Rotation paths and how fast each direction turns (degrees each step):
Each turn is a multiple of 5 degrees from 10 to 175, or 0.
Each row of a path follows its step; steps can be skipped.

step 0: [ -2   8  -9  11  12   1   4 -18  -3 -15   5  -4  -8  26  13  -7   2  -5
  24 -11  -8 -22  -4   9  18  22 -13 -15  17  26   3   5 -19  26   2  13
   3  36 -14 -18  -2  -6  -9  15 -14  11  14  -1  12 -13  17  13   4  23
 -15  12  22  -3   0  -3  30  -4   3]
step 5: [ -6 -10 -24 -11   1 -24  16 -11  14  -8 -26   3 -13   7  22 -22 -15  -3
 -18 -18   3   7 -18  13 -24 -10 -38  -9  13   6 -27   0  12  24   2   1
  -4  16  -3  -9  26   2  13  15   1  -4 -17  13  10  -3  21   2   2   8
 -12  12   4   1  -9 -12  -2 -16 -21]
step 6: [ 16   5 -16  -4  -2  31  -1 -26  20 -11   1  26   1  23   8 -12 -10  14
 -13  -4 -12   3 -10 -30  14  15  -5  -5  24  -9 -26   3   0  -9   7 -12
  -1   5   9  11   4  -1  33  -9 -13  -1 -17  -5  -7  24  -5   4 -22   7
  -3 -14  15 -21  -1   5   3  -6  30]
step 14: [  0  14 -12   3  12  20  -2  12 -24 -23  -9   9   1 -16   5  -4 -32 -14
 -19  -6 -28 -19  -4   2  11 -26   7 -12   4   5 -11  -3  -2 -14   8 -35
  -2  -6  -8  19   7   4 -16   0  15  11   5   1  -8  -6 -16  17   2  21
 -20  22  -3  -3  29   3  17   9  19]
step 15: [-12   4  22  -5  -6 -26  19  24  -2  -8   2  23   0   3  10  34  -4 -15
   5 -23  -1 -16 -29  -3 -24 -15  -8  -5  16   8   2   6   6 -15  16  -2
 -10   7  19   4  -3 -19   3  14  18   7 -12 -15  -6  -4  10 -34  -6  12
 -15  -7  20 -14   5 -10  24  -9 -10]
step 18: [ 16  -8  19  -5   3  15  -7 -11  22 -27  25 -16   7  -6   7   5 -11  11
 -14 -10  -6  -6 -24  -7 -13  -3 -11  -1   7   2  -2   1  10  12  -2 -20
   9  20  -3   5  10  14  15  22 -11 -14 -19   7  20   3  -8  -6  12 -11
 -18  17 -27 -21 -15  38 -27   7   5]
step 25: [  9 -35  16  43   9  -2 -11   5 -18  -6  -1  26  -2   9   0 -15   3   8
  -6 -12  -9 -17  -6   4  17 -12  -1  -2   1  10  13   0  -2  -9 -11  -4
 -15   4  -1   2   6 -22  -7  12  -4  14   5  -5  28   2   2   3   2  -1
 -12  -4  24  14   6  17  37  -5 -37]
step 26: [-23 -17   2  -9  -2  -3 -12   7  -2 -30  -1  12 -14  -4 -13  13  -6 -20
  -9 -17   3 -10  -9  -7  -4   7   0  27  25 -11  -4 -16   0  37  -3 -24
 -21  10  19  -3   3 -12  11  31  -2  18  12  24   1  -8  -1  22   2  22
   4   2  -8  18   2   1   9   1  17]
[ 2 -1 -4  1  3 -4  0  0  3  1 -9  6 -4 -1 -3  1  2  2  1  2 -9  1  3 -5
 -9  2  4 -5  6 -5  0  2  2 -5  0  5 -7  1  1 -2 -5  2 -2  6  2  1 -2  4
  3 -6 -2 -4  9  0  0  1 -1  3  0 -2 -7  0 -4] => 175
[-5  2  0 -2  2  2 -5 -3  9  1  3 -2 -2 -3 -5 -1 -9  2  5  4 -1 -4 -1 -4
  3 -3 -2 -6  1  2  2  0 -4 -2 -7 -4  1 -3  1  0  2  4  0  3 -9  1 -5  2
 -5 -3  0 -1 -1  4  2  1  3  6  4  6 -2  8  4] => 175
[ -8   0  -5   0   0  -3  -6  -1  -2   1  -2  -4   2   4   6   1  -3   0
   3  -3   8  -4  -3   1 -11   2   1   2  -8  -3  -5  -1   8   1   2  -1
  -2  -2   0   3  -1   0  -3  11  -2   1   2   0  -3   0   2   2  -1   1
   7   6  -4   0  -4   0  -3   2   2] => 170
[  3   6  -4   4   3  -2  -5   5   0  -5   3   2  -5  -3   4   3  -6  -1
  -1   5   5  -3  -2  -2   6   6  -2  -2   2   1  -3  -1   0   0  -3  -1
   0   3  -6   3  -6  -1   5   1   3   1   7   0   4   4 -10   2  -2   5
   1  -3  -6  -4   2  -2  -9   1  -6] => 175
[ 0  6  6 -1  0  1  2 -5 -2  0  0 -5 -4  3 -1  4  6 -1 -2  5 -4 -1 -4  6
 -6  4  1 -2 -2  2 -2 -5 -1 -3  4  2  2  4 -9 -7 -2  5 -2 -3 -4 -1  3  2
 -5  0 -1  5  5  1  7 -7  0 -2  2  7  3  3 -2] => 35
[-1  4 -3  1 -3  3  4 -3  1 -9 -5 -4  2  2  1  5  5  5 -2 -3  1  3  4 -1
 -4 -4 -5 -3  2 -1 -4 -4 -4 -2  2 -5 -3 -5  0 10  1  2  0 -5  0  3  1 -8
  5  1  3 -4 -3  6  4 -1  2  6  5 -1 -1  2 -8] => 40
[  3  -1  -2   4  -8  -4   4   5   1   0  -4   3   1   2  -1   1  -3 -10
  -1   2   2  -3  -4   0  -3   2   3  -4  -5   5   8  -2   4  -1  -1  -7
   1  -3   6   0   5   3   6  -1   7   4   2   1   0  -2   1   2   5   3
   3  -6  -3   9   3   0   4  -2   0] => 65
[-2 -7  0 -1 -1 -3 -4  4  6  0  2 -1 -5  0  9  0  4 -1 -2 -1  4  4 -3 -6
 -6  2 -2 -2 -3  4  5 -1 -1 -2 -4 -5 -3  4 -6 -6 -2  0 -6  0 -1 -5 -2 -5
 10  6  2 -3  2  1 -4 -1  9  1 -1  2 -1 -1  4] => 145
